[2457 1862 3855 7890] out 2457

[[348 241 181 352]
 [269 759 498 466]] out 466

[8014 2110 3392 3537 4954] out 3537

[79 89 87 13 67 93  4] out 87

[[  -2 -169    9  -17 -228 -220]
 [ 876  912 -900  877  973 -670]] out 877

[[ 312  270 -351 -147  558  121]
 [-211  548 -187 -471  266  -12]
 [ 231 -473 -738 -836 -740 -295]] out 312

[-31  32 -25  10] out -25

[ -22  -98  736  145 -629   89] out 89
---
[[-14.7, 15.6, 10.3, -1.0, 18.1], [-67.6, 61.1, -60.4, 44.9, 57.8], [35.7, -22.7, 2.2, -41.5, -19.1]] → 18.1
[[-29.2, 0.2, -25.1, -62.6], [-32.7, 29.5, 55.3, -0.2], [21.0, -9.4, -27.4, -20.7]] → -62.6
[[-8.3, -23.3, -18.1, 8.0, 65.0], [12.7, 23.1, -33.6, 8.2, 46.2], [-17.5, 64.6, 71.2, -41.7, 26.4]] → 65.0
[[11.0, 61.6, 4.3, 5.2, -29.0, -54.0, 7.0], [8.4, 22.0, 18.0, 15.6, -10.1, -10.8, 3.1], [6.8, 80.7, 34.2, 27.7, -38.1, -26.3, -5.1]] → 7.0
[[-3.5, -16.5, -20.9, -25.1], [-18.3, 43.2, 8.3, 54.8], [6.1, 54.2, -25.2, 67.6]] → -25.1
[[-8.2, -20.4, 69.2, 24.8, -26.9, -22.1], [9.6, 14.7, -16.5, -15.6, -30.2, 19.5], [1.6, -24.5, 7.9, -20.2, -38.4, 18.9]] → -22.1
[[7.4, -23.4, 11.4, 22.5, 34.5, 41.4], [43.3, 3.1, 18.2, -18.4, 17.7, -26.8], [-17.6, 63.4, 57.4, 59.8, -28.2, -48.6]] → 41.4
[[19.0, -1.5, 1.9, 9.3, -5.9], [64.0, -38.2, -43.3, 69.4, -30.9], [58.6, -26.3, -30.7, 63.7, -22.3]] → -5.9
---
[-1.017 -0.444  1.232  1.376] out -1.017
[  63.3  127.0  -32.2  -23.0   21.8   66.7 -109.2] out 63.3
[ 0.08 -0.08 -0.16  0.12  0.11  0.00  0.13] out 0.08
[  57.0  172.2 -176.2  192.3   38.3  -15.4] out 57.0
[-119.45  177.18   11.03   69.48 -161.73   17.85 -129.57] out -119.45
[-0.05 -0.16 -0.18  0.17] out -0.05
[-113.6  139.8 -143.9  -69.7  -54.7] out -113.6
---
[[ 48.8 -27.0  14.5 -81.1  42.6  25.4  32.3]
 [ 15.7   8.6 -37.0   7.9 -77.7  16.3 -53.9]] ==> -53.9

[ 59.7  53.6 -34.2 -83.2] ==> -83.2

[[-35.8 -45.6 -28.7  35.0  80.5]
 [ 15.0 -59.6 -68.4  -6.8  39.4]
 [ 42.2 -57.3  59.0  62.2  36.7]] ==> 36.7

[ 39.1 -56.2 -13.1  -6.4 -18.0   5.0 -61.4] ==> -61.4

[-12.4  60.6  -0.8 -68.2  19.1] ==> 19.1

[ 68.5  17.8  15.9 -15.3  32.0 -39.9] ==> -39.9

[-50.0 -45.3  62.8 -18.3] ==> -18.3
---
[[ -3.3   9.9  28.2  15.5  -7.3  -5.7  50.3 -11.8  19.3]
 [ -5.5   8.3   8.3   5.3  42.0  -5.7 -27.7  -0.8  34.3]
 [ -3.3  -0.5 -28.4  -6.5 -62.9  39.9  36.3 -11.8  17.8]
 [ 10.1  -1.5   8.3   5.3 -37.6  -5.7  40.9 -11.8 -33.7]
 [ -3.3   9.1  27.9  10.0  12.9  -9.3  36.3 -11.8  17.8]
 [ 10.4   8.3   9.0  14.1 -41.8  -5.7  82.7 -11.8 -11.3]] --> 10.1

[[ -8.3  -8.1 -27.1  39.2  -3.1  -9.2  25.0 -12.6 -17.9 -28.3 -28.6  12.5
   76.2  31.9  -3.4 -24.1]
 [ -2.5   3.3  36.8 -26.6 -18.0 -16.3 -14.3 -22.8 -12.3   2.3  15.0  27.9
  -51.1  -3.2  27.0  23.6]
 [ -6.5  27.3 -12.2  -4.6  -6.3   0.9  14.3  18.4 -10.0  11.4   5.5   4.7
   80.1  18.2  11.0  55.2]
 [ -4.7  -1.6   5.7  -4.7 -40.8   0.9  17.3   9.2   3.2   0.3  28.5  35.8
   19.5  33.3  41.7  41.8]
 [ -4.6   5.5 -28.1 -25.6  -2.6  -3.3 -41.2  -0.7 -20.6 -22.1 -20.1 -45.1
   -7.9  -6.8  -1.0  51.5]
 [  3.0 -35.3  55.6  -6.8 -10.4  16.7   0.4  19.2 -25.3   6.1  17.4  25.7
   31.5 -12.2  26.6 -40.6]
 [ 10.9   9.9  -8.7 -29.8 -15.4  -1.8  80.3   3.3  -4.5   2.2 -26.6  -6.4
   57.2 -18.6   4.4 -18.4]] --> -4.6

[[ 57.9  40.9  -7.6 -69.2 -56.4 -81.6]
 [ 14.0 -32.5 -62.5   4.7 -45.9   2.8]
 [ -7.3   1.2  -1.4  -2.5  -0.8  -1.1]
 [-22.2   6.4  -2.4   3.4   4.7   9.0]
 [ 19.8 -20.8  20.5  13.8  19.1   7.4]] --> -7.3

[[ 17.4 -31.0  56.1 -25.3  -0.6  26.3   5.8]
 [ 16.7  10.3  47.6 -49.0 -21.6  25.9 -29.6]
 [-61.9  -9.7 -35.3 -37.2 -33.2 -44.6  -3.3]
 [ 71.9  48.2  58.1  45.0   1.8 -36.4   3.7]
 [  4.7  33.5  49.6   6.0   1.7 -60.6  60.9]
 [ 14.8  -5.5  37.4 -11.4 -29.5  -4.1  -2.7]] --> 71.9

[[-15.2   2.4 -37.6   2.3  20.3  21.7  17.3   2.8  14.7  -9.8  -6.8   7.2
    6.4]
 [  2.3  19.6 -25.8   9.8  28.2   7.0 -36.7   7.9  17.1 -30.8 -22.3  31.8
  -20.3]
 [-17.4  10.5 -16.1  26.7  22.9 -47.0  32.2   8.8 -21.0 -17.5 -10.4  16.8
   -5.9]
 [-27.4  -1.6   9.8 -23.8  17.6  18.7  12.5   3.5 -21.0  28.7  -0.3   1.5
    6.8]
 [ 34.0  19.3  35.7   0.5   5.7  25.0 -10.3  28.5  -2.3 -19.3 -31.2  -2.4
   -7.7]
 [-29.2  -3.7   1.0 -25.5  21.5  13.6  12.6  -9.5 -21.9  18.8  -1.4   3.3
    7.3]
 [ -9.2 -22.0 -36.7  19.0 -25.0 -20.0 -54.4  -7.0 -24.6  -2.9  -5.6  18.6
  -27.3]
 [-18.1   2.5 -16.1  28.9  17.7 -39.2  33.7   7.5 -14.9 -33.1 -13.4  13.7
  -22.9]
 [ 16.7   7.6 -27.5   8.9 -19.0   5.4 -44.2 -20.7   8.6 -48.0 -15.4  32.4
   -1.5]
 [-22.5  48.4 -17.9   8.5 -61.2  37.0 -20.4 -27.8  11.1  35.7  -8.0  -9.6
  -19.6]
 [ -7.2 -11.7  26.4  52.5  19.9  31.0  -4.2   9.9  12.7 -13.4   1.0   9.0
   18.0]
 [-19.4  51.5 -23.2  13.0 -54.7  30.2 -31.7 -30.9   5.8  41.9  -9.2 -11.6
  -15.1]] --> -22.5
---
[-27  26 -30 -13   6   2] ==> 26, 6

[ 53 168 118 226  16 162] ==> 226, 168

[-929 -802 -286  840 -343] ==> 840, -286

[472 570 889 538 164] ==> 889, 570

[7530 8737 4177 8166 1104] ==> 8737, 8166

[ 32 -42 -34  -7] ==> 32, -7

[[-895 -218 -420 -370]
 [-775  -56 -745  745]] ==> 745, -56
